In the rows, 128 means zero.
Each path is a new rotation, seen through one point. The rows after it are directions, each followed by how far the rotation turns it, in degrees per step (0 if it stays put).
Each turn is a multiple of 5 degrees from 10 to 175, or 0.
Each row of a path follows its step; steps can be skipped.
Rotation 1:
step 1: [124 116 119 125 121 134 131 122 134 122 129 125 133 138 124 136 128 135
 129 135 132 129 137 127 126 127 138 130 128 132 121 137 129 138 134 127
 136 119 122 131 134 136 119 127 128 112 126 126 146 146 126 134 140 144
 123 143 126 130 124 122 127 120 124 117 137 121 143 125 116 144 125 124
 136 111 125 127 132 140 120 122 112 121 119 131 121 139]
step 3: [131 125 130 134 122 136 129 119 138 138 131 135 116 129 135 132 115 133
 124 124 120 136 116 117 136 137 115 152 119 128 135 132 123 148 130 123
 135 141 123 130 123 130 129 132 121 132 126 135 126 133 133 124 122 139
 117 125 117 133 118 135 137 127 128 127 135 134 130 110 117 119 127 124
 122 125 120 144 132 125 120 116 133 114 124 126 121 133]
step 6: [127 126 131 131 130 140 123 124 120 133 130 129 126 133 123 127 127 139
 128 130 118 137 132 121 134 123 133 141 143 125 136 144 127 135 128 132
 114 119 128 123 136 130 131 122 123 123 151 129 146 145 121 130 132 145
 125 127 129 132 131 119 140 131 115 120 133 135 140 132 127 127 135 135
 135 117 130 140 124 125 120 122 134 116 131 142 113 124]
step 8: [139 128 123 120 125 132 130 108 135 126 116 133 112 128 117 119 131 122
 140 135 143 132 129 122 122 123 127 145 121 134 126 130 130 136 130 129
 130 136 119 126 126 131 121 130 119 138 138 136 124 124 130 131 130 142
 116 134 135 143 114 139 123 122 130 114 125 137 138 110 118 125 131 128
 134 118 125 125 119 119 128 135 131 118 120 122 133 115]
step 11: [127 122 127 129 131 125 126 117 128 137 131 129 126 131 134 126 125 129
 140 129 118 150 124 128 125 137 144 125 123 138 132 132 111 131 131 128
 135 126 129 125 135 130 123 129 110 118 142 131 140 132 122 132 128 142
 121 130 120 128 107 118 122 120 120 135 126 119 141 126 126 122 127 149
 129 120 132 131 120 114 122 139 127 115 122 134 131 134]
step 13: [133 136 113 132 118 133 113 127 133 121 122 125 111 116 130 131 126 128
 108 140 141 135 124 123 141 120 130 133 134 127 124 126 127 123 135 128
 130 125 119 130 122 126 122 127 124 130 124 136 129 127 133 135 140 144
 124 121 127 133 114 143 131 122 122 123 135 129 130 126 129 118 135 128
 127 129 119 127 109 116 129 122 123 114 113 126 109 134]
step 22: [126 142 114 125 122 124 126 126 123 121 115 123 126 128 129 139 129 130
 119 120 131 141 138 127 134 139 134 126 124 141 131 130 128 145 132 131
 118 123 132 130 132 131 123 132 124 120 141 139 145 142 125 139 128 145
 119 122 112 135 134 126 129 120 128 136 116 131 125 127 137 118 120 118
 117 117 130 121 125 131 122 137 127 133 129 141 128 141]
step 29: [138 136 123 115 118 141 123 124 113 130 134 133 118 124 132 116 139 133
 131 132 118 131 118 120 140 124 127 122 123 130 127 132 129 142 132 141
 117 126 117 113 123 139 133 129 133 127 143 130 135 133 122 121 126 140
 128 130 126 126 119 135 115 125 125 115 128 127 137 121 125 127 126 144
 131 116 121 135 126 115 136 125 119 123 136 142 114 137]
[126 131 133 127 131 129 128 126 127 129 131 129 127 128 127 128 128 129
 129 128 128 129 128 129 128 125 130 126 129 127 131 126 128 127 130 124
 127 130 131 127 126 132 133 126 130 128 127 128 129 130 129 129 128 129
 128 130 126 126 129 126 128 124 128 126 129 130 128 128 125 130 126 126
 128 130 126 128 129 130 126 127 126 126 130 128 126 127]  130
[129 128 125 124 126 131 128 130 128 127 127 130 130 128 128 129 126 130
 125 125 129 128 128 126 127 129 131 131 130 129 129 125 126 128 126 129
 125 131 130 127 128 127 129 127 129 129 127 128 127 127 129 128 127 128
 127 132 128 128 130 129 126 127 126 131 126 129 129 126 126 128 130 127
 126 132 127 127 126 129 130 131 128 130 131 125 128 132]  145
[127 130 129 125 124 128 127 129 132 130 130 129 128 131 129 127 129 131
 128 128 128 129 124 128 130 128 129 126 127 128 129 130 127 124 127 128
 129 124 126 130 130 126 130 123 127 130 130 129 126 124 129 128 130 125
 128 130 128 128 126 128 128 127 130 127 129 127 128 128 130 129 127 126
 129 127 127 129 128 127 126 130 129 128 130 128 125 130]  175
[131 128 127 127 131 130 128 126 130 126 131 130 130 129 130 127 128 124
 128 126 128 130 131 128 131 129 129 128 128 128 125 128 129 127 126 128
 125 125 131 129 127 129 126 125 128 130 128 128 130 129 131 132 126 129
 128 125 130 126 129 126 125 131 127 129 129 128 130 129 127 130 126 130
 128 127 127 127 127 126 126 127 129 132 126 129 126 130]  65
Rotation 2:
step 6: [134 125 113 132 125 128 126 123 123 126 130 132 124 137 128 124 125 132
 121 142 119 123 125 116 137 127 134 119 126 135 129 113 133 147 149 112
 132 142 134 125 143 127 122 129 126 127 126 123 146 134 138 132 135 128
 119 128 135 133 140 133 127 127 118 130 137 136 125 124 141 125 138 115
 110 129 137 121 122 116 134 113 129 128 139 131 116 116]
step 8: [123 129 124 128 128 141 116 141 132 133 146 122 132 123 126 133 132 116
 126 141 125 136 124 120 145 135 123 133 137 125 120 126 133 135 124 127
 134 131 121 143 143 133 125 114 129 130 124 138 110 131 131 133 135 139
 140 119 137 132 128 144 127 114 118 128 126 133 125 112 148 132 131 130
 133 134 147 126 129 134 144 124 125 130 121 123 123 130]
step 9: [132 135 126 147 125 131 131 126 139 122 126 123 138 120 136 127 131 142
 130 133 120 135 129 133 139 122 135 118 108 121 115 131 136 129 119 127
 121 137 112 130 129 120 127 116 137 130 118 139 138 140 129 122 128 133
 120 124 136 128 131 116 141 119 130 137 146 140 128 126 121 129 109 122
 122 134 130 127 128 129 127 125 136 131 113 119 108 126]
step 14: [141 126 112 116 124 129 131 130 131 124 132 126 133 131 139 130 125 123
 110 134 115 136 126 134 139 117 132 121 138 123 143 135 134 147 129 111
 139 130 142 125 141 133 131 129 127 126 135 126 140 121 132 143 127 125
 119 129 130 140 131 109 121 134 121 127 130 130 127 125 141 126 117 135
 117 133 130 116 140 118 121 114 123 127 137 124 117 133]
step 19: [137 120 136 119 137 131 130 128 118 124 130 138 129 125 113 134 126 138
 136 136 133 119 130 127 129 107 130 117 125 118 132 129 134 136 130 123
 118 130 122 132 133 134 125 123 124 137 132 129 135 133 131 130 136 128
 135 121 137 149 138 140 125 111 128 134 143 152 136 101 123 132 138 136
 125 141 131 122 128 132 129 130 125 132 127 129 134 113]
step 23: [131 115 124 132 114 132 114 123 134 110 128 140 128 120 117 135 134 132
 123 124 134 130 115 138 139 135 121 135 128 128 150 131 131 126 120 118
 125 119 126 119 124 126 127 111 132 132 123 132 123 123 131 135 113 123
 132 116 129 138 122 137 127 126 128 121 140 148 130 113 137 121 131 127
 126 134 134 116 133 138 119 125 124 123 113 130 117 116]
step 28: [132 130 123 136 131 134 125 146 120 126 138 110 133 123 117 118 133 135
 123 128 125 117 125 139 140 129 114 126 131 125 130 131 148 134 115 122
 129 120 139 146 136 130 126 137 137 128 128 131 133 129 124 122 135 133
 118 116 129 127 152 118 149 118 114 139 135 132 128 125 120 125 125 124
 124 133 121 139 130 129 118 130 129 129 118 125 124 127]
step 38: [129 123 129 129 127 132 128 130 141 106 129 129 120 119 120 115 127 125
 131 141 128 124 137 125 133 121 124 119 136 137 127 116 138 116 136 111
 137 136 136 115 120 131 121 125 130 125 131 131 127 130 117 126 132 123
 136 125 147 136 126 133 136 112 125 139 141 131 134 115 125 136 116 122
 118 148 129 126 127 133 145 119 134 121 115 133 121 131]
[127 129 128 130 126 130 124 125 130 127 128 126 129 127 128 129 131 128
 127 128 127 126 126 128 128 126 126 128 128 130 123 128 128 129 129 128
 127 128 128 129 127 128 127 124 130 126 130 124 129 126 128 126 127 128
 132 128 132 128 124 128 124 129 128 130 129 129 127 129 130 127 129 124
 127 129 129 127 128 130 129 131 130 128 126 126 126 127]  25
[129 128 129 125 125 132 126 129 127 129 129 129 126 128 126 127 126 129
 129 128 131 130 124 128 129 128 127 130 128 131 129 132 126 130 128 129
 129 131 128 130 129 128 130 126 131 129 127 128 128 129 127 127 128 128
 126 129 130 127 131 130 129 130 124 127 127 126 128 127 129 129 129 125
 133 128 131 126 126 127 127 128 131 126 127 131 130 128]  140
[126 124 130 130 129 124 128 128 129 127 129 129 125 126 127 131 130 128
 126 129 130 128 130 132 127 126 128 128 128 128 127 128 129 128 127 129
 131 131 130 127 130 129 129 128 124 131 132 130 126 128 126 131 126 128
 131 128 130 127 127 131 127 130 127 128 130 127 130 127 130 131 128 129
 129 132 129 128 127 129 127 132 128 128 130 129 129 128]  95
[127 130 129 132 126 126 128 129 131 123 130 131 130 125 130 126 127 125
 130 129 127 125 126 129 129 132 127 127 128 127 127 131 127 129 129 128
 126 128 125 126 128 129 130 129 129 131 126 128 127 127 127 126 127 126
 126 129 127 128 126 127 131 129 127 127 128 128 128 128 128 128 132 128
 128 130 125 127 127 130 126 131 127 128 130 128 126 129]  55
[129 126 128 125 127 129 129 129 130 127 124 127 126 132 126 126 131 125
 128 128 125 125 128 130 126 129 130 131 129 131 132 128 127 128 127 128
 128 130 130 127 126 131 127 126 128 126 127 130 128 127 132 128 126 130
 125 129 126 129 127 127 126 130 126 126 129 127 128 128 131 127 129 127
 127 128 126 129 128 128 127 130 131 130 130 127 127 129]  35
Rotation 3:
step 1: [110 126 115 133 122 127 136 118 131 125 115 120 138 132 127 132 125 127
 122 143 128 132 127 123 131 127 128 125 144 139 124 100 133 127 126 122
 119 132 119 134 124 136 121 127 119 124 138 121 130 122 126 117 140 124
 132 144 134 137 137 131 139 133 118 124 139 123 133 125 120 138 123 128
 120 120 135 112 129 131 127 121 132 120 121 129 144 138]
step 5: [125 132 127 133 119 133 130 117 138 124 126 125 116 129 126 119 134 131
 129 124 126 114 131 129 133 115 115 139 136 129 133 120 124 133 127 119
 135 126 136 138 120 125 131 137 148 139 136 122 123 145 135 143 128 119
 141 136 132 137 120 123 144 123 123 133 133 133 118 145 124 129 141 135
 128 116 142 130 133 114 136 133 123 119 124 131 141 135]
step 11: [135 143 119 126 123 121 126 133 116 140 136 140 142 122 116 126 125 118
 121 139 121 114 120 119 142 128 110 120 133 134 114 138 130 127 137 142
 129 119 123 134 122 122 138 127 125 130 122 138 135 132 131 133 121 130
 134 127 130 123 118 110 131 139 130 134 140 141 119 140 135 122 132 131
 126 122 134 131 145 126 133 119 134 129 128 121 127 129]
step 13: [126 116 119 130 115 132 113 124 121 127 127 117 143 123 130 135 128 126
 115 141 126 132 128 114 141 139 136 125 132 127 128 131 136 123 132 129
 121 126 108 129 128 129 129 131 132 128 135 142 130 120 131 131 128 129
 137 140 137 137 127 139 139 121 111 132 126 133 113 131 131 148 131 133
 120 126 137 111 118 130 128 137 138 125 116 123 137 134]
step 17: [143 131 126 144 137 115 134 116 114 129 130 116 122 130 126 130 136 128
 113 117 117 125 124 122 139 123 121 130 135 137 134 117 116 112 129 126
 137 128 127 134 129 116 142 128 143 124 126 115 132 127 128 147 129 136
 136 135 125 139 121 134 131 125 122 129 132 130 126 129 114 123 131 130
 126 112 134 131 124 119 123 121 127 130 121 119 146 137]
step 20: [130 142 120 138 122 126 129 128 125 133 125 128 116 131 120 132 117 116
 128 126 135 133 111 130 125 128 118 124 131 135 136 125 136 140 133 132
 144 137 120 141 120 124 141 136 114 116 126 130 119 143 117 127 122 118
 131 125 129 146 121 139 128 142 122 139 131 131 133 134 123 129 132 132
 123 129 127 117 133 132 128 123 109 140 113 120 132 134]
step 30: [124 120 115 121 126 126 123 142 109 139 136 108 129 122 128 113 144 138
 121 124 135 118 132 130 137 129 130 130 129 127 120 126 126 122 127 124
 118 115 126 113 122 134 131 146 130 128 116 120 133 126 121 138 138 124
 139 130 129 133 125 127 136 130 105 121 134 136 123 139 133 129 127 133
 130 137 123 124 133 124 139 131 126 122 118 135 118 124]
step 31: [132 125 111 114 127 146 123 123 131 138 130 135 128 127 128 126 136 125
 127 131 131 119 129 118 137 130 132 135 131 136 119 133 140 123 127 131
 114 137 112 138 122 129 141 123 134 124 133 117 132 119 136 145 121 129
 136 140 112 117 115 130 137 126 122 114 133 124 113 125 136 129 116 127
 122 121 134 130 121 126 130 137 125 118 123 125 140 114]
[127 127 127 129 127 129 127 128 130 129 130 126 126 127 127 127 128 124
 123 127 128 124 131 130 125 130 128 125 127 127 129 129 125 129 128 128
 128 127 130 131 130 126 127 125 130 130 130 129 125 128 126 132 128 127
 127 130 129 125 127 128 129 126 129 126 130 125 129 126 129 131 129 126
 132 130 128 127 128 127 127 130 129 130 127 129 128 127]  40
[129 128 129 127 129 127 129 124 130 126 128 128 128 127 128 125 129 126
 127 127 128 129 131 126 128 126 129 123 128 128 130 125 129 125 127 128
 129 123 125 126 128 130 127 130 127 128 127 127 131 126 129 125 129 124
 125 129 128 127 128 126 129 131 126 129 129 128 130 128 128 129 128 128
 127 132 127 129 126 128 129 133 129 131 129 129 128 128]  125
[131 126 127 127 127 129 129 129 126 128 125 127 125 129 128 126 129 127
 128 128 126 126 127 130 131 128 128 128 131 128 127 130 129 127 130 133
 128 126 127 127 125 125 129 127 130 128 127 127 128 130 130 128 128 127
 126 127 126 126 129 130 129 126 127 130 130 130 130 128 129 130 127 128
 127 129 129 133 130 122 127 129 129 124 127 129 128 127]  55
[124 130 128 127 127 127 127 128 126 128 127 126 130 126 126 129 129 126
 127 130 130 129 126 126 128 127 129 129 130 128 126 128 127 125 127 129
 126 124 129 125 123 123 128 125 127 127 129 128 127 126 131 128 129 131
 126 130 126 129 131 127 129 127 126 128 127 125 126 127 129 126 130 128
 128 131 130 128 125 130 128 126 129 128 128 127 127 126]  25
Rotation 4:
step 2: [126 135 123 149 141 136 118 130 121 129 125 110 121 141 137 112 137 126
 121 120 129 123 119 142 125 128 148 127 122 127 121 132 132 110 126 139
 133 133 127 132 137 140 137 117 123 125 122 135 114 136 117 143 129 131
 124 119 130 121 130 110 124 134 143 135 124 143 123 126 128 130 130 128
 130 133 142 128 135 128 136 118 117 129 123 134 142 114]
step 4: [124 134 137 135 124 138 126 120 125 118 122 126 115 138 145 123 125 128
 114 115 122 130 130 138 117 127 129 128 120 140 130 138 126 127 126 137
 123 139 137 141 134 135 119 139 117 129 115 141 124 141 122 137 129 129
 119 135 125 126 116  96 120 132 132 133 134 142 136 142 138 117 141 117
 122 130 126 128 127 120 130 137 115 130 140 135 133 128]
step 6: [130 133 133 137 136 136 124 132 127 115 138 128 115 134 119 129 123 133
 115 130 141 119 133 126 135 136 138 132 138 132 134 139 137 124 123 150
 132 120 135 130 141 140 121 142 125 136 119 138 131 139 123 147 124 124
 129 122 114 133 120 113 126 127 147 153 119 135 124 133 127 131 127 118
 126 134 133 136 131 115 144 122 124 133 133 125 134 119]
step 12: [129 138 131 141 116 129 119 122 112 126 136 134 108 139 131 137 128 112
 124 130 136 124 116 125 120 132 137 120 124 132 125 136 124 111 130 135
 135 125 138 137 142 138 132 135 112 120 130 149 123 134 116 131 131 125
 120 136 129 137 137 112 118 138 124 140 130 137 118 149 133 119 134 130
 123 130 130 135 131 113 136 124 135 139 128 129 137 127]
step 14: [136 128 141 142 140 130 118 136 128 114 134 126 122 140 132 133 121 132
 111 133 123 123 133 123 122 116 136 125 130 139 122 141 123 118 118 136
 144 142 133 125 138 144 128 141 128 128 127 142 121 137 126 141 114 120
 122 136 125 126 134 117 124 129 138 136 127 123 112 127 138 108 125 133
 139 134 124 123 148 128 147 134 125 125 130 131 131 128]
step 16: [134 134 122 138 121 134 121 138 129 125 132 118 110 118 134 128 134 128
 120 127 131 135 121 126 135 123 125 132 121 130 128 127 127 107 108 133
 144 127 134 133 140 128 132 142 118 133 121 127 140 137 131 133 115 130
 119 113 120 124 131 104 126 137 132 130 132 128 110 131 130 120 144 132
 125 131 138 141 139 109 137 131 123 132 136 145 129 129]
step 19: [119 137 140 128 134 135 133 127 123 107 120 136 121 132 126 109 131 129
 121 119 127 128 125 136 135 127 125 129 130 128 107 135 119 127 131 131
 125 148 144 144 126 132 119 147 110 125 127 147 121 135 110 143 117 123
 121 132 128 128 128 118 134 129 140 134 124 140 128 131 127 128 137 135
 117 140 130 125 140 116 134 125 127 125 128 128 129 126]
step 32: [127 127 124 156 125 129 114 130 143 125 132 132 123 132 139 124 125 126
 121 117 140 137 132 118 125 134 127 123 127 125 118 127 134 113 122 129
 140 127 134 128 146 143 122 147 120 129 132 137 130 138 129 144 116 125
 123 117 120 116 131 120 142 130 134 137 130 124 120 127 124 120 131 141
 111 143 135 119 138 114 135 126 139 122 132 135 133 129]
[128 130 129 126 127 127 126 128 127 126 129 127 127 131 129 129 128 125
 129 125 127 126 130 130 126 131 130 128 126 126 130 128 127 127 128 126
 124 127 130 128 130 126 128 128 127 127 126 127 128 128 128 126 132 130
 131 128 126 128 128 127 126 127 127 128 128 127 129 131 128 122 125 128
 131 126 126 127 129 129 129 125 126 126 129 124 130 131]  135
[126 127 129 128 125 127 129 130 129 128 130 128 128 126 127 131 128 130
 132 128 126 128 127 127 125 127 130 129 126 132 127 129 128 127 132 129
 127 129 126 126 130 128 128 125 128 124 129 128 129 126 125 130 128 127
 128 128 127 130 128 130 126 127 129 126 126 125 123 129 130 126 131 125
 127 127 129 129 128 128 129 124 130 127 128 130 127 129]  25
[126 128 128 129 129 129 126 128 128 126 130 127 128 127 128 128 126 130
 127 126 128 130 128 128 129 126 129 126 130 128 130 131 128 130 126 126
 126 129 125 129 129 128 128 128 124 126 130 129 127 131 129 125 125 129
 129 128 125 131 126 128 128 127 129 129 126 126 128 126 127 127 126 127
 122 129 124 130 131 127 128 127 128 130 129 127 124 128]  140
[126 130 127 127 126 130 129 130 127 125 129 130 128 126 125 126 129 127
 129 128 129 128 127 126 129 128 127 130 127 129 127 128 126 130 126 128
 128 128 129 133 130 126 130 127 126 130 130 125 127 130 125 127 132 128
 129 127 131 129 128 126 127 131 127 124 126 130 126 129 126 126 128 129
 126 127 129 131 129 130 127 129 128 132 126 128 130 127]  100
[130 130 128 130 126 126 130 129 124 127 126 125 126 127 124 130 129 130
 130 130 126 127 127 127 131 131 127 129 129 128 130 128 128 130 128 128
 127 129 131 128 123 128 128 129 128 128 129 128 129 129 127 129 129 127
 128 126 124 126 127 127 130 128 129 125 125 131 126 128 127 127 126 127
 129 128 128 127 128 125 128 129 127 124 129 128 124 129]  35
[129 127 125 130 127 129 125 127 127 130 128 129 128 131 126 131 125 129
 129 126 127 125 126 130 131 129 128 130 129 125 128 128 128 129 128 131
 126 126 129 126 127 127 129 127 127 131 130 129 127 128 125 127 130 131
 127 130 128 125 131 128 125 128 128 129 129 126 126 124 127 129 129 130
 125 130 126 128 129 126 126 128 128 128 128 131 131 129]  70
